128 stands for zero in the data rows.
A hidden rule labels the rows of this table. It goes by one to three of the table's principal directions, not those with the most spread.
[121, 154, 117, 165, 143, 116, 142, 122, 124, 172, 102, 135, 141, 133,
 136, 142, 147, 143, 123, 155, 181, 121, 98, 122, 120, 109, 143, 121,
 145, 139, 132, 108, 118, 119, 152, 80, 123, 94, 98, 109, 126, 82,
 135, 79, 155, 134, 125, 149] B
[88, 150, 91, 128, 155, 141, 118, 100, 105, 116, 73, 125, 132, 132,
 106, 146, 153, 152, 142, 93, 126, 153, 134, 103, 135, 87, 140, 154,
 109, 129, 158, 147, 142, 107, 165, 126, 129, 28, 131, 150, 95, 95,
 131, 97, 159, 169, 168, 144] A
[148, 130, 129, 129, 121, 91, 140, 74, 143, 80, 147, 105, 142, 127,
 162, 133, 190, 168, 142, 110, 147, 140, 168, 151, 94, 90, 150, 166,
 135, 96, 212, 131, 70, 109, 128, 129, 172, 97, 111, 130, 119, 76,
 117, 142, 98, 125, 148, 138] C
[137, 58, 128, 133, 129, 122, 147, 134, 157, 148, 147, 115, 92, 150,
 123, 121, 126, 128, 115, 199, 183, 116, 105, 159, 151, 153, 112, 133,
 112, 112, 95, 99, 118, 161, 186, 198, 131, 169, 83, 111, 143, 128,
 149, 86, 121, 132, 63, 169] B
[131, 114, 147, 90, 95, 158, 102, 154, 135, 134, 161, 147, 127, 121,
 99, 119, 105, 67, 110, 120, 95, 140, 109, 129, 133, 161, 96, 88,
 120, 144, 106, 149, 121, 135, 106, 149, 121, 181, 155, 147, 139, 190,
 143, 135, 131, 128, 137, 116] A
[135, 133, 169, 136, 112, 142, 146, 174, 135, 138, 155, 152, 114, 139,
 150, 113, 55, 110, 112, 126, 76, 108, 121, 84, 127, 154, 116, 81,
 133, 139, 86, 112, 167, 134, 99, 120, 96, 178, 173, 131, 147, 187,
 88, 159, 129, 99, 110, 97] A
[42, 160, 100, 136, 146, 119, 63, 110, 100, 116, 114, 127, 135, 114,
 130, 114, 100, 106, 161, 42, 97, 113, 139, 115, 115, 103, 135, 148,
 152, 130, 161, 206, 166, 56, 110, 184, 179, 102, 204, 185, 136, 141,
 109, 135, 198, 118, 130, 131] A
[170, 100, 111, 117, 103, 184, 144, 95, 126, 119, 128, 151, 86, 146,
 86, 124, 153, 120, 94, 118, 107, 164, 129, 144, 144, 160, 83, 145,
 124, 113, 110, 118, 119, 118, 133, 163, 135, 96, 120, 105, 125, 132,
 97, 128, 106, 119, 101, 150] A
[58, 137, 126, 167, 169, 63, 144, 146, 124, 134, 137, 92, 133, 116,
 168, 144, 130, 185, 156, 147, 150, 133, 127, 96, 126, 107, 179, 156,
 142, 126, 140, 115, 161, 140, 160, 132, 152, 99, 125, 140, 114, 96,
 157, 104, 179, 140, 115, 127] C
[124, 99, 92, 95, 159, 155, 133, 107, 110, 105, 95, 114, 89, 143,
 80, 113, 163, 128, 167, 142, 138, 148, 100, 177, 140, 152, 88, 172,
 157, 93, 57, 133, 129, 180, 162, 177, 149, 108, 104, 140, 148, 106,
 136, 81, 100, 112, 95, 159] C
[111, 182, 138, 129, 162, 94, 117, 165, 135, 124, 130, 122, 164, 102,
 165, 127, 116, 154, 128, 76, 94, 127, 174, 81, 101, 97, 167, 123,
 142, 147, 191, 120, 139, 101, 97, 86, 138, 123, 133, 144, 112, 129,
 107, 184, 122, 109, 161, 91] B
[159, 108, 156, 88, 92, 182, 139, 164, 129, 149, 142, 138, 115, 126,
 77, 131, 130, 93, 113, 155, 101, 145, 102, 135, 148, 169, 88, 94,
 114, 135, 17, 115, 119, 179, 130, 114, 88, 190, 125, 101, 120, 181,
 130, 133, 85, 131, 111, 107] A
[78, 145, 96, 135, 160, 86, 121, 83, 110, 94, 107, 100, 132, 127,
 156, 124, 162, 150, 181, 123, 166, 125, 141, 151, 125, 91, 161, 178,
 152, 104, 182, 152, 119, 111, 151, 157, 177, 82, 114, 159, 134, 71,
 154, 95, 145, 147, 130, 163] C
[153, 117, 99, 110, 136, 164, 129, 138, 149, 164, 105, 153, 99, 169,
 155, 112, 113, 171, 116, 68, 107, 70, 152, 141, 102, 124, 71, 118,
 163, 135, 118, 75, 61, 111, 154, 133, 108, 114, 107, 108, 109, 143,
 66, 138, 113, 84, 87, 169] B
[96, 198, 119, 131, 137, 139, 74, 115, 68, 141, 90, 119, 121, 138,
 112, 122, 88, 69, 189, 53, 88, 98, 109, 146, 94, 118, 90, 127,
 172, 146, 83, 214, 165, 110, 75, 68, 135, 140, 223, 184, 152, 124,
 89, 131, 173, 85, 167, 107] B
[126, 89, 134, 130, 106, 141, 120, 150, 142, 143, 156, 138, 85, 142,
 144, 105, 92, 135, 104, 102, 93, 84, 133, 123, 121, 155, 94, 114,
 131, 121, 88, 109, 137, 113, 140, 195, 125, 181, 141, 115, 132, 175,
 76, 142, 128, 104, 60, 134] A
[118, 158, 156, 122, 76, 108, 111, 149, 113, 96, 163, 124, 152, 86,
 146, 116, 126, 93, 144, 108, 85, 145, 114, 120, 108, 126, 156, 100,
 100, 125, 145, 174, 114, 140, 80, 114, 133, 163, 172, 162, 135, 154,
 139, 143, 106, 118, 167, 77] A
[17, 171, 111, 148, 184, 114, 111, 119, 109, 184, 100, 110, 139, 119,
 164, 117, 170, 167, 148, 87, 128, 115, 149, 105, 108, 83, 152, 146,
 178, 153, 154, 122, 99, 81, 207, 125, 171, 52, 107, 175, 55, 75,
 97, 93, 191, 156, 90, 200] A
[170, 159, 135, 74, 105, 165, 110, 154, 124, 136, 132, 149, 132, 141,
 120, 132, 109, 109, 142, 61, 66, 117, 150, 144, 94, 129, 71, 103,
 155, 145, 99, 134, 76, 135, 84, 67, 103, 156, 164, 132, 119, 168,
 94, 180, 99, 76, 167, 107] B
[100, 183, 127, 164, 147, 121, 114, 157, 142, 145, 110, 175, 163, 145,
 173, 132, 4, 117, 128, 66, 117, 74, 160, 49, 151, 89, 166, 87,
 134, 164, 201, 146, 182, 32, 77, 114, 105, 120, 201, 125, 163, 188,
 120, 187, 191, 113, 151, 97] B
[162, 133, 137, 140, 105, 119, 173, 124, 130, 144, 146, 135, 147, 108,
 115, 141, 190, 132, 97, 182, 156, 177, 91, 132, 144, 147, 151, 114,
 127, 143, 143, 101, 95, 155, 125, 71, 119, 105, 75, 93, 115, 94,
 177, 98, 108, 151, 145, 126] B
[89, 149, 120, 156, 105, 74, 122, 111, 121, 85, 148, 118, 151, 93,
 185, 126, 151, 161, 136, 102, 121, 146, 164, 105, 124, 85, 204, 148,
 80, 121, 248, 147, 108, 89, 130, 150, 159, 76, 128, 151, 94, 99,
 149, 142, 133, 160, 156, 127] C
[132, 108, 73, 147, 150, 119, 124, 83, 142, 99, 98, 119, 100, 149,
 165, 110, 131, 174, 143, 112, 167, 113, 154, 160, 128, 112, 125, 181,
 122, 96, 164, 118, 111, 113, 152, 194, 162, 87, 110, 124, 127, 90,
 111, 129, 115, 111, 80, 174] C
[187, 133, 147, 65, 84, 189, 115, 107, 101, 98, 140, 131, 116, 120,
 34, 123, 172, 52, 123, 129, 92, 178, 104, 174, 133, 177, 68, 126,
 157, 118, 58, 183, 129, 141, 71, 107, 127, 192, 149, 118, 160, 155,
 121, 138, 76, 106, 147, 90] A
[69, 177, 111, 141, 149, 90, 89, 138, 112, 117, 109, 109, 138, 128,
 165, 125, 74, 115, 178, 83, 131, 97, 135, 112, 119, 94, 153, 133,
 135, 136, 152, 176, 165, 101, 101, 131, 147, 145, 184, 169, 151, 137,
 140, 134, 167, 118, 148, 109] A
[140, 98, 95, 139, 140, 126, 98, 102, 102, 124, 99, 122, 89, 158,
 109, 117, 95, 103, 162, 104, 133, 78, 109, 186, 112, 134, 84, 156,
 132, 107, 106, 169, 150, 135, 121, 167, 138, 127, 158, 153, 177, 110,
 103, 105, 144, 82, 128, 146] A
[123, 123, 127, 156, 136, 108, 147, 86, 132, 125, 125, 141, 146, 136,
 141, 136, 140, 134, 125, 148, 166, 126, 131, 124, 137, 99, 156, 136,
 128, 122, 194, 133, 125, 91, 146, 136, 142, 73, 116, 129, 134, 89,
 138, 111, 155, 156, 140, 160] A
[118, 139, 147, 147, 114, 142, 126, 147, 125, 150, 138, 145, 135, 125,
 111, 132, 110, 118, 126, 139, 127, 135, 117, 108, 144, 135, 146, 111,
 114, 143, 110, 132, 135, 123, 134, 105, 114, 140, 149, 114, 118, 144,
 135, 132, 140, 119, 123, 118] A
[115, 202, 109, 132, 148, 131, 126, 131, 106, 120, 85, 138, 147, 121,
 173, 112, 107, 142, 154, 63, 79, 131, 133, 105, 101, 103, 129, 118,
 147, 146, 133, 142, 128, 131, 88, 63, 121, 73, 169, 167, 101, 114,
 92, 161, 123, 105, 160, 116] C
[131, 98, 103, 144, 126, 88, 151, 96, 125, 83, 128, 108, 119, 122,
 117, 128, 182, 157, 143, 198, 192, 164, 76, 159, 137, 136, 154, 165,
 126, 89, 151, 137, 129, 163, 151, 165, 149, 103, 91, 119, 161, 75,
 188, 51, 125, 133, 123, 134] B
[85, 169, 162, 125, 123, 141, 108, 148, 121, 144, 154, 121, 144, 104,
 107, 147, 150, 117, 113, 84, 85, 164, 170, 76, 120, 113, 153, 127,
 125, 145, 133, 134, 139, 86, 129, 104, 153, 135, 149, 133, 89, 148,
 100, 162, 138, 142, 141, 103] C
[116, 130, 97, 130, 148, 109, 117, 76, 93, 144, 110, 94, 123, 112,
 68, 143, 225, 106, 169, 150, 194, 153, 94, 192, 130, 120, 128, 182,
 155, 114, 143, 171, 100, 132, 170, 118, 176, 90, 76, 133, 142, 42,
 179, 51, 145, 148, 134, 162] A
[143, 139, 101, 91, 146, 137, 120, 115, 118, 129, 89, 139, 153, 125,
 96, 137, 135, 99, 132, 98, 127, 118, 122, 135, 141, 106, 109, 119,
 140, 141, 164, 163, 129, 103, 112, 117, 111, 93, 116, 138, 149, 130,
 153, 124, 138, 159, 180, 122] A
[91, 174, 102, 151, 153, 89, 77, 147, 101, 116, 100, 123, 156, 94,
 168, 109, 91, 138, 141, 55, 82, 101, 154, 109, 99, 100, 164, 132,
 112, 152, 210, 169, 158, 93, 84, 110, 134, 93, 166, 179, 114, 117,
 111, 167, 157, 106, 178, 100] B
[173, 121, 154, 120, 108, 168, 146, 168, 149, 151, 134, 155, 117, 149,
 137, 123, 88, 141, 117, 166, 121, 118, 120, 120, 132, 158, 105, 88,
 110, 145, 60, 71, 106, 181, 138, 77, 65, 174, 125, 92, 102, 162,
 120, 149, 94, 106, 107, 126] B
[90, 130, 131, 121, 144, 155, 95, 148, 105, 155, 113, 114, 134, 91,
 88, 120, 151, 113, 123, 108, 93, 136, 142, 124, 137, 138, 135, 137,
 111, 142, 90, 141, 143, 126, 149, 134, 133, 126, 118, 142, 89, 135,
 111, 140, 127, 144, 112, 124] A
[160, 51, 131, 111, 91, 115, 120, 93, 149, 89, 173, 108, 96, 131,
 104, 130, 163, 105, 121, 166, 168, 133, 130, 175, 134, 143, 116, 154,
 82, 82, 138, 135, 114, 142, 156, 225, 160, 180, 96, 114, 156, 125,
 150, 108, 93, 155, 105, 145] B
[87, 186, 85, 182, 166, 132, 122, 128, 87, 160, 53, 148, 137, 127,
 120, 140, 95, 140, 141, 71, 112, 134, 108, 76, 146, 93, 156, 130,
 99, 164, 150, 156, 185, 105, 134, 74, 107, 8, 166, 148, 99, 94,
 123, 117, 185, 140, 174, 125] A
[73, 146, 98, 140, 158, 80, 125, 155, 132, 99, 125, 90, 142, 97,
 123, 139, 160, 175, 148, 148, 170, 187, 122, 110, 150, 114, 196, 175,
 123, 115, 171, 139, 141, 134, 145, 158, 168, 108, 106, 127, 132, 111,
 198, 97, 135, 115, 124, 99] C
[201, 125, 147, 118, 83, 169, 147, 122, 117, 148, 129, 133, 124, 135,
 99, 135, 158, 108, 109, 180, 133, 139, 73, 176, 112, 181, 76, 98,
 147, 141, 44, 109, 90, 192, 89, 31, 79, 164, 121, 94, 134, 125,
 136, 102, 103, 108, 142, 108] A
[133, 133, 127, 120, 97, 186, 119, 108, 99, 127, 119, 141, 118, 106,
 76, 127, 167, 99, 99, 115, 82, 180, 98, 126, 127, 161, 97, 122,
 115, 131, 81, 147, 139, 139, 115, 114, 122, 90, 146, 136, 105, 133,
 108, 112, 131, 146, 138, 117] B
[116, 113, 172, 100, 131, 147, 120, 200, 143, 126, 155, 146, 118, 126,
 126, 98, 52, 113, 124, 135, 78, 91, 143, 86, 151, 161, 129, 88,
 128, 135, 60, 108, 184, 139, 123, 166, 93, 238, 148, 117, 139, 216,
 106, 180, 98, 113, 82, 96] A
[98, 121, 138, 158, 134, 77, 144, 126, 169, 139, 157, 134, 148, 144,
 218, 121, 118, 182, 111, 123, 156, 80, 169, 107, 106, 84, 170, 118,
 146, 129, 222, 87, 79, 70, 157, 160, 152, 119, 106, 128, 114, 117,
 107, 134, 149, 127, 100, 170] B
[174, 108, 141, 130, 114, 170, 130, 84, 105, 144, 107, 120, 130, 111,
 101, 128, 196, 108, 72, 110, 75, 143, 127, 150, 95, 142, 91, 118,
 91, 144, 134, 120, 101, 151, 122, 72, 107, 54, 103, 156, 80, 87,
 72, 121, 113, 169, 180, 137] C
[164, 48, 76, 95, 149, 158, 155, 63, 145, 86, 110, 111, 74, 161,
 55, 141, 182, 132, 142, 173, 190, 191, 97, 185, 172, 155, 73, 196,
 118, 74, 77, 127, 131, 185, 182, 225, 161, 84, 88, 107, 154, 98,
 176, 76, 103, 152, 90, 174] A
[181, 85, 178, 137, 100, 118, 174, 155, 153, 178, 179, 122, 125, 123,
 135, 120, 150, 102, 85, 220, 155, 123, 92, 160, 130, 172, 116, 88,
 131, 139, 87, 84, 88, 181, 137, 103, 110, 199, 69, 102, 136, 125,
 138, 110, 92, 123, 90, 139] A
[63, 125, 97, 145, 170, 67, 73, 152, 131, 97, 106, 117, 150, 126,
 176, 112, 32, 132, 194, 96, 146, 66, 144, 124, 136, 87, 179, 139,
 89, 126, 188, 177, 167, 122, 123, 192, 138, 135, 181, 182, 156, 147,
 173, 147, 166, 116, 154, 122] A
[88, 136, 63, 137, 195, 97, 123, 102, 111, 126, 63, 85, 139, 123,
 117, 140, 178, 181, 156, 144, 187, 149, 102, 158, 133, 110, 137, 185,
 161, 129, 139, 143, 137, 147, 153, 120, 148, 48, 96, 142, 119, 58,
 180, 69, 170, 138, 137, 148] B
[82, 97, 143, 134, 125, 114, 149, 139, 151, 150, 141, 116, 139, 131,
 175, 126, 115, 132, 113, 180, 156, 101, 122, 121, 146, 121, 145, 104,
 127, 130, 113, 103, 113, 128, 160, 176, 125, 144, 108, 139, 125, 152,
 148, 97, 155, 174, 86, 158] C
[157, 84, 128, 94, 92, 137, 146, 85, 149, 90, 162, 121, 107, 139,
 93, 142, 189, 130, 103, 154, 160, 158, 139, 150, 142, 133, 107, 156,
 141, 86, 140, 133, 108, 92, 146, 204, 158, 156, 94, 86, 152, 133,
 134, 110, 104, 151, 95, 138] B
[141, 86, 162, 163, 103, 82, 177, 159, 175, 160, 178, 130, 126, 150,
 179, 127, 115, 169, 111, 211, 199, 78, 117, 130, 137, 126, 163, 104,
 139, 116, 133, 72, 86, 123, 170, 154, 116, 204, 79, 69, 152, 135,
 143, 101, 116, 105, 57, 145] A
[173, 100, 128, 121, 133, 158, 158, 110, 150, 146, 126, 143, 104, 173,
 143, 133, 124, 159, 122, 130, 138, 92, 156, 154, 116, 133, 81, 138,
 169, 112, 102, 74, 83, 122, 144, 127, 118, 122, 106, 91, 136, 127,
 83, 139, 115, 97, 87, 164] C
[176, 141, 163, 123, 100, 175, 128, 174, 105, 156, 128, 171, 117, 124,
 95, 113, 48, 52, 111, 144, 76, 104, 93, 108, 150, 180, 93, 64,
 114, 156, 43, 137, 198, 149, 73, 79, 58, 199, 166, 113, 160, 189,
 108, 163, 116, 118, 134, 82] C
[227, 141, 157, 98, 90, 177, 139, 144, 180, 156, 148, 176, 172, 127,
 125, 142, 145, 117, 52, 104, 115, 131, 171, 113, 116, 128, 116, 70,
 110, 161, 178, 61, 39, 103, 88, 47, 89, 148, 84, 68, 103, 167,
 109, 194, 61, 128, 169, 110] B
[106, 119, 141, 159, 90, 74, 150, 139, 160, 107, 173, 125, 148, 117,
 195, 132, 105, 144, 120, 169, 166, 139, 122, 96, 157, 113, 195, 105,
 72, 134, 201, 119, 113, 128, 132, 155, 127, 140, 130, 124, 121, 144,
 200, 122, 142, 172, 132, 121] B
[127, 130, 139, 168, 72, 91, 103, 131, 137, 109, 157, 135, 131, 132,
 197, 119, 61, 126, 128, 87, 112, 80, 151, 110, 119, 103, 165, 100,
 56, 141, 219, 155, 116, 89, 100, 138, 112, 152, 185, 142, 124, 155,
 127, 163, 145, 126, 158, 107] B
[83, 167, 126, 105, 142, 147, 137, 116, 99, 124, 124, 109, 126, 105,
 110, 119, 222, 165, 152, 88, 84, 181, 147, 130, 101, 114, 128, 169,
 188, 113, 120, 137, 75, 116, 166, 115, 174, 66, 110, 152, 80, 88,
 84, 112, 113, 104, 104, 147] A
Which label does each new row get?
[159, 137, 128, 119, 120, 160, 147, 162, 136, 109, 122, 155, 114, 139,
 91, 137, 91, 129, 135, 164, 132, 185, 107, 98, 167, 150, 132, 121,
 88, 125, 71, 113, 163, 180, 130, 111, 93, 141, 145, 96, 125, 155,
 158, 144, 90, 108, 131, 102] A
[149, 173, 120, 105, 167, 154, 138, 111, 125, 158, 102, 134, 119, 166,
 130, 130, 145, 148, 146, 78, 120, 106, 166, 147, 90, 109, 74, 149,
 235, 128, 106, 112, 92, 87, 122, 76, 147, 118, 123, 115, 132, 103,
 52, 154, 121, 65, 103, 155] B
[97, 123, 120, 131, 80, 134, 110, 120, 105, 123, 138, 119, 113, 105,
 146, 111, 142, 111, 123, 114, 94, 140, 100, 138, 119, 141, 117, 115,
 95, 133, 125, 160, 108, 138, 133, 154, 129, 112, 151, 168, 98, 135,
 129, 98, 149, 153, 124, 135] B
[73, 170, 109, 138, 122, 76, 132, 110, 101, 99, 122, 110, 160, 96,
 135, 146, 164, 127, 150, 131, 153, 166, 105, 107, 143, 89, 185, 142,
 129, 126, 196, 185, 148, 94, 119, 131, 155, 82, 134, 150, 138, 97,
 190, 86, 167, 176, 172, 109] B
[213, 69, 166, 83, 88, 163, 166, 104, 167, 123, 167, 132, 151, 116,
 71, 152, 212, 92, 56, 200, 158, 168, 126, 158, 142, 156, 106, 109,
 121, 108, 115, 89, 79, 142, 118, 133, 123, 164, 50, 74, 149, 143,
 149, 120, 65, 176, 137, 120] A
[100, 157, 152, 139, 139, 127, 103, 168, 111, 164, 129, 124, 144, 118,
 126, 120, 101, 103, 142, 118, 104, 108, 116, 123, 114, 137, 138, 102,
 139, 160, 96, 137, 134, 145, 110, 73, 118, 162, 157, 152, 122, 142,
 123, 133, 142, 99, 144, 110] A
[107, 86, 124, 167, 149, 104, 140, 157, 140, 147, 137, 130, 126, 122,
 96, 153, 82, 113, 95, 188, 167, 149, 92, 92, 174, 144, 154, 127,
 93, 129, 132, 134, 217, 125, 138, 185, 126, 118, 132, 118, 172, 147,
 178, 97, 191, 146, 123, 109] C
[139, 127, 157, 69, 82, 173, 79, 122, 83, 98, 157, 108, 105, 108,
 49, 132, 135, 20, 165, 114, 67, 168, 103, 176, 112, 174, 63, 129,
 121, 111, 22, 208, 152, 182, 75, 125, 141, 203, 199, 175, 157, 169,
 128, 136, 112, 119, 165, 85] C
[94, 109, 104, 150, 146, 76, 143, 94, 144, 91, 129, 85, 131, 116,
 177, 130, 154, 167, 130, 163, 183, 143, 147, 130, 153, 109, 178, 169,
 107, 111, 197, 123, 136, 120, 147, 186, 163, 99, 93, 134, 124, 95,
 179, 110, 142, 184, 108, 145] C
[130, 157, 88, 142, 106, 130, 124, 86, 120, 106, 124, 117, 109, 124,
 164, 132, 167, 165, 119, 62, 107, 165, 160, 131, 108, 116, 122, 166,
 122, 126, 197, 131, 86, 94, 111, 122, 162, 51, 138, 134, 91, 98,
 109, 141, 138, 124, 134, 136] C
[192, 85, 125, 116, 114, 123, 159, 132, 165, 120, 140, 149, 109, 171,
 137, 137, 107, 154, 107, 172, 174, 93, 132, 142, 139, 138, 111, 119,
 132, 111, 125, 71, 116, 134, 133, 148, 99, 177, 86, 63, 163, 142,
 140, 126, 94, 119, 109, 139] A
[196, 102, 107, 85, 146, 154, 115, 113, 141, 106, 102, 133, 129, 150,
 75, 134, 139, 119, 116, 98, 125, 123, 148, 166, 124, 131, 87, 144,
 132, 120, 140, 130, 113, 132, 101, 128, 121, 128, 112, 112, 155, 133,
 119, 154, 82, 99, 170, 118] B
[147, 125, 174, 119, 63, 136, 116, 125, 107, 138, 179, 142, 120, 130,
 95, 142, 125, 46, 135, 162, 128, 128, 89, 149, 118, 155, 107, 92,
 120, 128, 86, 155, 126, 143, 106, 101, 120, 202, 157, 129, 161, 148,
 146, 100, 136, 139, 156, 117] C
[83, 183, 171, 149, 113, 149, 119, 169, 103, 183, 135, 147, 141, 114,
 158, 118, 88, 111, 115, 84, 52, 104, 135, 69, 112, 126, 135, 71,
 133, 179, 102, 126, 140, 105, 118, 57, 95, 132, 176, 154, 77, 161,
 75, 157, 165, 136, 132, 114] B
[193, 83, 165, 135, 44, 126, 143, 113, 142, 98, 185, 135, 136, 98,
 138, 125, 137, 92, 80, 182, 122, 146, 114, 145, 143, 167, 140, 94,
 50, 127, 151, 127, 114, 157, 88, 132, 101, 172, 122, 108, 126, 150,
 162, 150, 91, 173, 148, 100] A
[117, 172, 130, 137, 182, 140, 170, 169, 159, 186, 102, 147, 146, 147,
 211, 113, 95, 192, 91, 95, 98, 88, 169, 77, 106, 113, 116, 96,
 212, 163, 125, 43, 103, 94, 122, 77, 109, 95, 104, 117, 97, 144,
 54, 170, 139, 96, 78, 148] A
[169, 115, 176, 120, 110, 156, 141, 180, 134, 136, 158, 152, 118, 124,
 102, 126, 80, 98, 88, 163, 86, 129, 120, 97, 135, 177, 111, 87,
 123, 134, 59, 99, 187, 151, 90, 111, 86, 205, 140, 100, 154, 187,
 101, 163, 104, 108, 119, 80] C
[111, 119, 175, 107, 158, 149, 122, 164, 139, 148, 131, 131, 141, 143,
 123, 125, 82, 115, 143, 143, 104, 91, 140, 113, 118, 133, 113, 99,
 150, 135, 51, 106, 147, 158, 137, 110, 102, 180, 151, 143, 129, 169,
 99, 151, 128, 117, 122, 124] B
[170, 110, 143, 113, 98, 123, 145, 96, 122, 87, 140, 126, 121, 138,
 140, 123, 139, 129, 145, 141, 123, 106, 144, 162, 122, 125, 121, 137,
 128, 101, 137, 136, 108, 131, 113, 131, 117, 149, 124, 117, 144, 119,
 117, 143, 90, 129, 135, 127] A
[106, 148, 113, 110, 157, 161, 106, 148, 96, 143, 94, 134, 118, 134,
 93, 120, 99, 116, 160, 101, 90, 123, 110, 135, 131, 151, 94, 130,
 166, 146, 59, 148, 156, 151, 114, 99, 110, 120, 166, 148, 130, 146,
 123, 129, 151, 95, 132, 121] A
[147, 105, 185, 111, 120, 102, 139, 181, 200, 129, 210, 148, 126, 156,
 197, 113, 55, 145, 110, 127, 127, 60, 206, 98, 115, 124, 139, 99,
 166, 114, 153, 65, 109, 76, 118, 187, 141, 255, 122, 86, 162, 206,
 82, 214, 89, 77, 57, 125] B
[75, 142, 102, 184, 141, 72, 123, 92, 140, 117, 133, 110, 155, 103,
 218, 120, 147, 191, 106, 93, 137, 129, 165, 106, 111, 93, 186, 153,
 123, 141, 255, 127, 103, 65, 127, 149, 172, 36, 127, 158, 87, 85,
 131, 136, 189, 152, 127, 151] B
[157, 140, 98, 157, 124, 77, 120, 108, 155, 104, 139, 117, 108, 155,
 205, 119, 100, 177, 159, 103, 180, 81, 163, 157, 96, 102, 133, 162,
 150, 102, 206, 122, 88, 89, 111, 145, 158, 157, 132, 104, 163, 103,
 115, 150, 122, 62, 94, 134] B
[179, 95, 82, 103, 121, 118, 138, 63, 132, 53, 115, 99, 100, 152,
 101, 146, 184, 144, 166, 155, 188, 176, 114, 201, 126, 126, 102, 196,
 118, 71, 140, 147, 94, 177, 129, 162, 161, 99, 109, 121, 164, 77,
 176, 88, 88, 115, 151, 139] C
[138, 118, 136, 92, 115, 172, 84, 159, 113, 129, 113, 153, 127, 118,
 97, 90, 67, 43, 137, 106, 81, 84, 109, 143, 147, 160, 102, 80,
 98, 145, 91, 162, 146, 146, 98, 148, 90, 191, 155, 160, 157, 195,
 130, 145, 102, 128, 142, 111] C
[113, 191, 131, 105, 145, 165, 102, 129, 104, 137, 91, 148, 166, 122,
 87, 141, 103, 76, 137, 94, 104, 142, 135, 103, 136, 110, 119, 110,
 160, 154, 118, 180, 166, 81, 81, 74, 117, 117, 178, 146, 139, 153,
 120, 156, 158, 130, 178, 100] B
[189, 58, 128, 119, 109, 132, 156, 92, 145, 145, 152, 122, 101, 145,
 89, 138, 187, 104, 95, 202, 188, 135, 86, 195, 126, 163, 79, 137,
 142, 101, 92, 105, 98, 161, 150, 161, 143, 153, 64, 95, 165, 96,
 141, 70, 108, 136, 99, 166] B
[61, 149, 152, 113, 142, 119, 106, 169, 110, 132, 144, 135, 143, 107,
 93, 123, 77, 65, 151, 137, 115, 127, 109, 88, 166, 135, 152, 106,
 151, 136, 88, 183, 217, 99, 112, 170, 138, 195, 171, 147, 170, 184,
 158, 133, 165, 144, 117, 97] A
